Rows are one point carried round by a steady rotation, each followed by how many steps it has turned.
The counts run from 0 to 142.
[ 0.32  1.21 -1.94  2.79  1.46  1.44 -1.39 -0.75  0.25  2.27  4.02 -1.67
 -0.85 -0.48  1.56  2.67  3.43  0.41  1.57  2.15  3.51 -1.52  4.54 -0.16
 -3.20  4.26 -2.72  0.68 -0.99  1.15 -0.64 -2.76  4.23 -0.05 -0.57  2.64
  1.37  0.08 -0.54  0.92 -1.49]	5
[ 0.52  0.06 -0.14  1.36  0.65  1.90  1.37 -0.95  2.57 -1.17  3.99 -1.55
 -2.04 -0.57  3.60  0.92  4.67  0.66 -2.36  1.10  0.30  2.52  5.01 -1.83
 -5.01  1.79 -0.84  0.32 -1.39  0.81  3.64  0.40  1.20 -3.11  1.55  3.19
 -1.62 -0.39 -0.03  0.14 -0.65]	140
[ 2.41  0.13 -0.03 -0.93  0.61  0.44 -1.77 -0.83  1.85 -1.10  1.43 -2.86
  0.48  2.13  1.70 -1.72  5.63  0.54 -0.42 -2.35  2.58 -2.49  1.69 -1.23
  2.75  1.51 -2.05  2.01  2.40 -3.69  0.13 -0.65  2.02  1.16 -2.53  1.54
 -6.33  2.77  1.51  0.06 -1.76]	125
[-0.52 -0.03  0.42  2.77  1.32  2.91  1.25  2.62  3.68 -1.51  3.75 -3.58
 -1.68  0.02  3.79  1.73  2.43  1.50 -2.11 -1.69  0.35 -1.03  1.24 -1.01
 -1.65 -0.26 -3.24  1.19 -1.56  0.21  2.93 -1.39  3.07 -2.94 -0.19  3.43
 -2.31  0.00 -0.26  2.03 -0.67]	135
[ 3.27  1.84  2.92  2.10 -0.25  1.00 -0.74 -4.04  2.89 -0.75  4.54 -0.07
 -2.62  1.60  4.86  1.97  0.24 -1.64  0.42 -0.75  0.36 -0.98  2.37  0.53
 -0.16 -0.38 -0.49  0.22  1.58 -0.31  2.28  1.10  2.26 -4.35 -0.86  3.07
 -2.03  4.00  0.11  0.73  0.48]	32
[ 1.50  0.75  3.97  1.03  0.37  2.54 -0.30 -1.16 -1.19  0.30  1.27  1.69
 -2.71  2.48 -1.23  6.03  1.69  0.82 -0.43 -0.48 -1.38  0.02  1.55 -1.44
 -1.19 -1.49 -0.94  1.62  1.14  0.20 -5.21 -2.09  0.59  1.08 -2.63  4.68
 -1.27 -2.10  3.65  0.39  1.00]	56
[ 0.56  0.51  2.99  3.52  1.17  2.69 -1.54  1.10 -0.33  1.60  0.30 -1.67
 -2.39  3.32  3.12  2.22  2.71  2.25  0.44 -3.76 -0.51  0.33  2.48 -4.10
 -0.85  1.43 -1.55 -0.76  2.17 -0.04 -5.19 -0.29  1.55 -2.26  0.26  4.02
 -1.40 -0.57 -0.30 -1.52 -1.74]	58
[ 5.72  1.24  1.36  1.27 -0.95  1.15 -0.62 -1.34 -0.50 -0.24  0.82  1.99
 -0.13 -2.14  2.52 -0.78  2.51  0.38 -0.49 -1.00  0.40 -1.03  0.39  0.65
  2.82  0.41 -0.95  4.03  1.23  0.29  1.84 -0.28  4.01 -1.17 -0.09  3.54
 -6.08  2.62  1.32 -3.10 -0.42]	127
[ 2.37  0.89 -2.89  0.11  2.34  2.03 -2.66 -1.46  1.93 -0.04  1.68 -2.54
 -1.40  0.19 -0.64 -0.33  2.94 -2.04 -0.87 -2.54 -2.88  0.14  3.63  0.19
 -0.35  0.05 -2.98  0.25  4.37 -1.01 -2.62 -2.62  1.56  1.41 -4.77  1.43
 -2.57 -0.03 -0.08  0.38  0.58]	83
[ 3.10  1.56  0.88 -1.09  0.11  0.90 -2.68 -2.15 -0.66  0.00  2.96 -2.33
  0.81 -0.07 -1.25 -0.79  5.31 -0.52  0.67 -2.31  1.99 -1.86  2.33 -2.59
  1.70  1.61 -3.36  2.74  0.65 -2.61 -0.55  0.39  2.16  2.31 -1.81  1.41
 -5.17  0.56  1.46  2.29 -1.34]	124
[ 1.67  0.39  2.45 -0.08 -3.02 -2.02  1.15 -0.71  0.51  0.56  1.25  0.48
 -0.57  2.61  2.67  0.52  5.61 -0.09 -3.70 -1.68  0.68 -0.55  3.43 -4.45
  0.09  0.97  0.36  0.98  2.52 -1.15 -2.34 -0.12  1.04  0.58  2.49  2.77
 -5.02  0.24  2.82 -1.10 -2.60]	21
[ 0.47 -0.94  1.14 -0.64  1.43  1.00  1.18 -2.71  4.24  1.53  2.94 -2.78
 -1.14  1.20  0.25 -0.17  3.48  1.01 -1.21 -1.09  0.19  1.02  2.53  5.04
 -3.63  2.24  0.50  0.13  5.13 -0.34  2.43 -1.06 -1.45  2.20 -0.96  2.53
 -1.53  1.32  1.18 -2.51  0.54]	43
[ 2.47  4.23 -0.46  1.48  2.27  1.08 -0.36 -2.04 -3.66  0.07  3.58 -0.79
  5.44 -2.14  3.58 -0.39  1.79  0.08 -4.52  0.25 -0.96  1.57  1.51  0.30
 -0.89  2.61 -4.17 -2.59  2.05  0.12 -0.89  0.12 -0.68  0.67  0.37  2.14
 -1.80  0.98  0.66 -0.15  1.69]	76
[ 2.75  4.96 -1.89  1.37  2.30  0.93  2.17  0.95 -0.32  2.53  1.09  1.26
  3.33 -0.94  0.48 -0.87  4.29 -1.47 -1.13 -1.73 -2.05  1.93  1.79 -3.84
  0.82  3.29 -1.83  2.87  1.12 -0.86 -0.76 -1.37  0.06  2.12 -0.03  0.73
 -4.15 -1.34  2.29  2.73 -0.82]	118
[-0.56 -2.05  0.51  0.98  0.75  3.63  0.78 -0.23  0.84 -2.23  3.71  0.89
 -1.51 -0.71  2.92  2.41  4.64  0.58 -3.92  2.09 -0.54  0.37  2.63  0.46
 -5.54  2.14 -0.49  1.34 -1.36  1.46  3.41 -0.49 -0.44 -0.54  0.49  3.91
 -2.27  1.14  1.08  1.29  0.50]	139
[ 4.65  0.03 -2.78 -0.71  1.22  1.35 -1.66 -2.56 -1.73 -0.82  1.93 -1.09
 -1.81 -1.56 -2.15  1.04  2.35 -1.57 -0.54 -4.94 -3.38  1.12  2.68 -0.52
 -3.43  2.04 -4.35  3.25  0.90  1.60  0.12  0.31  1.81 -1.36 -1.19  2.85
 -3.17 -2.11  0.90 -0.09 -1.18]	87
[-0.45 -1.21 -0.97  1.52  2.97  1.76  1.31 -1.70  3.23  0.86 -0.60 -0.63
 -0.59  0.65  3.58  3.59  1.56  2.82  0.33  1.36  2.25 -2.09  0.96  3.01
 -2.94  6.28 -0.10  1.24  2.17  0.07 -0.11 -2.01  1.98  1.10 -0.67  2.74
 -1.10  2.76  1.80 -2.43  1.06]	7
[-1.16  5.53  0.86  1.45 -0.29  3.77  2.72 -0.40 -0.56  1.52  1.73  0.50
  0.59  0.85  3.78  0.89  0.90  1.14  1.61 -5.19 -1.84 -0.23  2.26 -0.55
 -1.33 -0.77  0.67  2.11  2.62 -0.74 -2.64  2.32  2.01 -1.68  0.42  2.74
 -0.57 -1.54 -1.23 -3.08 -3.29]	64
[ 2.42  1.25  1.13 -0.65 -0.58  0.19  1.57 -0.69  3.32  0.61 -0.29 -1.02
  2.22  1.33  0.90 -1.79  4.50 -1.53 -1.07 -1.00  0.84 -0.33  3.06 -2.65
  0.78  1.46  0.62  3.45  5.03 -1.29 -1.39 -1.52 -1.69  2.59 -2.07  1.50
 -3.96  3.34  3.61  1.94 -0.22]	120
[ 2.83  3.34 -0.46  1.43  2.32  1.03  4.02  0.02 -0.72  1.24 -0.17  1.33
  4.15 -2.03  2.17 -1.40  3.07  1.10 -2.33 -2.07 -2.66  2.01  0.42 -2.72
 -0.24  4.68 -1.71  3.39  2.53 -0.25 -0.25 -0.20 -0.45  1.10  3.87  1.26
 -3.98 -1.88  1.42  1.57  0.95]	117
[ 2.88  3.35  3.34  2.54 -0.44 -1.92  2.29 -1.60  2.71  2.15  3.16 -0.71
 -0.26  1.96  4.51  1.26  0.19  0.39 -0.36 -3.20  0.80 -1.47  2.12 -0.66
  2.40 -1.61 -0.96  1.95  1.77 -0.49  0.31  0.11  3.90 -2.45  0.92  3.52
 -3.45  0.17  1.95  0.43 -1.35]	27
[ 1.89  1.92  2.48  1.94  0.50  0.93 -2.13 -0.61  1.38 -0.62  3.96  0.48
 -1.02  3.22  5.24  3.34  2.06 -2.09 -1.71 -0.32  1.17 -1.71  1.55 -0.69
  0.10  0.72 -0.73 -1.10  0.90 -0.59  2.50 -1.05  1.66 -3.62 -2.66  2.98
 -2.40  3.79  1.56  2.20 -0.20]	31
[ 0.75  0.18  1.98  2.25  0.31  3.28  1.71 -1.21  2.73  0.47  1.46 -0.32
  1.15  0.79  1.56  0.78  2.48  3.21  0.28  3.34  2.62 -2.88  3.60  3.95
 -1.16  0.71 -0.27  3.56  1.41  0.74  0.11 -2.80  2.10  1.69 -1.79  4.43
 -0.38  2.55  0.63 -2.20 -0.06]	2
[ 1.41 -2.37  3.45 -2.02  0.06  4.79 -0.47 -0.04 -1.07 -1.17  2.46  2.01
  0.82  0.76 -0.68  2.29  3.05  2.36  0.76 -0.13  1.61  0.79  2.49  0.68
 -1.96  0.23 -2.25  4.67 -2.14 -0.78  0.90  1.82 -0.58  1.90 -3.04  5.24
 -1.11  0.89  3.53  0.02 -0.56]	97
[-0.99 -1.02 -1.09  1.33  2.16 -0.13  0.72 -1.81  1.52  1.30  4.12 -2.28
 -0.32  1.54 -2.75  1.91  5.08 -0.52 -1.95 -1.28 -0.67  2.43  4.43  0.34
 -1.49  3.00 -1.93 -1.00  2.56  0.66 -1.59 -2.40  2.30  2.88 -1.54  0.74
 -0.53  2.01  1.17 -2.61 -2.44]	47
[ 0.74  0.40  2.66  1.06  2.30  0.79  1.16  1.67  3.13  3.06  0.97 -1.34
 -0.18  1.03  2.39 -0.65  5.24  2.82 -0.12 -3.36 -0.15  0.30  1.47 -3.11
 -0.26  4.72  0.92 -0.67  2.97 -1.84 -1.86 -0.66 -0.80  1.75  2.27  1.44
 -4.53 -1.14  0.31  0.27  0.10]	17
[ 2.76 -1.40  2.32  0.34  2.93  0.70  1.55 -0.96  1.26  1.53  3.07  0.00
 -1.52  0.44  0.18  0.22  2.67  2.83 -3.39 -0.68 -0.57  1.70  1.62  5.06
 -3.45  2.46 -0.87 -0.09  4.22  0.47  3.34 -1.03 -0.09  1.51  1.26  2.74
 -2.08 -0.35  1.26 -3.29  1.92]	44
[ 4.54 -0.05  0.90  0.53  0.10 -0.08 -1.10 -0.31  1.51 -0.99  0.34  0.17
  0.44  0.50  3.66 -1.94  3.65  1.59 -0.65 -2.03  1.82 -1.59  0.59 -0.15
  3.59  1.22 -0.56  2.65  2.76 -1.87  0.84 -0.18  3.22 -0.26 -1.01  2.64
 -6.62  3.62  2.24 -2.75 -0.53]	126
[ 4.65  1.71  0.90  0.83  2.63  0.67  0.66 -2.95  1.16 -0.58  0.04 -2.55
  2.09 -1.26  2.85 -0.85  0.42  2.81 -2.54 -0.71 -1.24  0.29  2.05  2.30
 -0.63 -0.33 -2.72  1.00  5.82  0.35 -0.38 -1.20 -1.59  1.19 -1.30  4.81
 -3.59 -1.26  1.96 -1.00  4.32]	80
[ 0.92  2.82  0.04  1.48  2.81  1.42 -1.02  0.23  1.38  2.81  7.01 -3.22
 -0.67 -0.12 -0.68  0.12  5.24 -2.65 -0.09 -0.58 -0.98  1.86  3.63  1.49
 -5.30  0.61 -1.01 -1.44  1.60  2.06  3.20 -1.61 -0.89 -0.39 -1.18  0.91
 -0.73 -0.81 -0.52  1.13 -1.24]	41
[ 0.79  3.46  3.05 -1.03 -0.67  2.36  2.20 -3.89  1.11  2.53  4.49 -1.15
  1.94  0.20  4.10  0.50 -0.36  0.96  1.04 -4.50  0.08 -0.33  3.80 -0.08
 -2.46  0.95 -0.60  1.53  3.86 -2.15  0.25  2.54  0.47  0.37  1.46  2.27
  2.06  0.69  0.43 -0.12 -0.40]	69
[-0.29  1.36  0.28  2.85  1.95  4.73  0.62  1.80  5.44 -0.22  3.79 -1.90
 -1.60 -0.97  3.71  0.29  2.63  1.41  0.58 -2.38 -0.93 -0.55  1.96  0.37
 -0.78  1.14 -1.09  0.70 -1.22  0.33  2.88 -0.93  3.40 -2.31 -1.25  1.84
 -1.70  2.00 -2.74 -0.48 -0.24]	136
[ 3.28  1.73  3.40  2.20  2.61  3.02  0.00 -0.01 -0.37  2.41  0.86  2.96
 -2.38  2.28 -0.53  4.96  1.38  1.24  1.72 -1.44 -1.70  1.22  0.43  0.43
 -0.15  0.13 -0.64  1.24  0.26  1.40 -3.44 -1.08  0.75  1.71 -3.08  4.75
 -2.34 -1.16  3.28 -2.21  1.24]	55
[ 2.02  1.02 -2.70  0.11  1.18  1.88  1.22  0.28  3.47  1.77  1.97  2.79
  0.25  0.03  5.42  1.67  0.11 -0.56  0.16  0.58  0.99 -0.81  4.73 -0.33
 -2.98  2.06 -0.19  2.15  2.15 -1.77 -0.27 -3.58  3.24 -0.68 -1.48  2.75
  1.47 -2.60  2.44  1.26  0.80]	109
[ 2.53  2.45  2.03 -1.52 -0.08  1.60  0.51 -1.15  1.04  3.45  1.11  4.96
 -1.23  0.09  0.14  1.94  5.12 -0.15 -0.46 -0.71 -1.14  0.15  0.68 -1.70
  0.42  2.71  2.48  1.62  1.05 -2.16 -1.51 -0.26  0.55  3.74 -0.04  1.31
 -5.25 -0.28  2.38 -0.87 -0.63]	19
[ 0.16  0.18  0.90  0.46  0.15  3.02  1.47  0.29  1.28 -2.75  3.65 -2.87
 -1.00 -1.06  2.67  3.91  1.82  0.47 -2.59 -1.47  0.36 -3.22  0.74  0.49
 -2.52 -1.01 -4.23  3.13 -2.26  0.81  4.11 -1.16  3.01 -0.62 -1.06  4.67
 -3.11 -0.65  1.54  3.42  0.09]	134
[-0.37  3.63 -0.05  1.15  0.20  2.16  2.45  0.68  0.17 -0.39  1.04 -0.20
 -0.71  2.98  5.38  1.56  1.61  1.49  0.01 -4.15 -1.01  0.49  3.09 -1.96
 -2.15 -1.28  0.79  1.31  3.05 -1.53 -1.51  1.76  1.75 -4.20  1.79  2.92
 -1.17 -2.90  1.50 -2.00 -2.74]	63
[ 1.75  1.80  3.10  2.16 -1.63 -1.93  1.16 -1.92  0.40  3.09  1.13 -0.76
  0.28  0.93  3.11 -1.05  4.48  1.23 -1.54 -3.29  0.61 -0.50  2.49 -3.83
  1.16  1.19  0.35  0.18  1.81  0.17 -1.77  0.75  1.46 -1.26  2.76  2.18
 -4.53  0.81  0.34 -2.02 -2.44]	22
[ 1.62  1.62  0.39  2.64  0.94  2.09 -0.98  0.32 -1.34  2.07  3.64  0.65
 -0.17 -1.18  2.26  2.27  3.10  2.11 -1.03  2.68  2.61 -1.90  3.49  0.79
 -3.02  2.37 -3.11  0.79 -0.80  1.93  1.05 -3.68  5.05 -0.45  0.74  3.37
  0.70 -0.94 -0.01  0.29 -0.15]	4
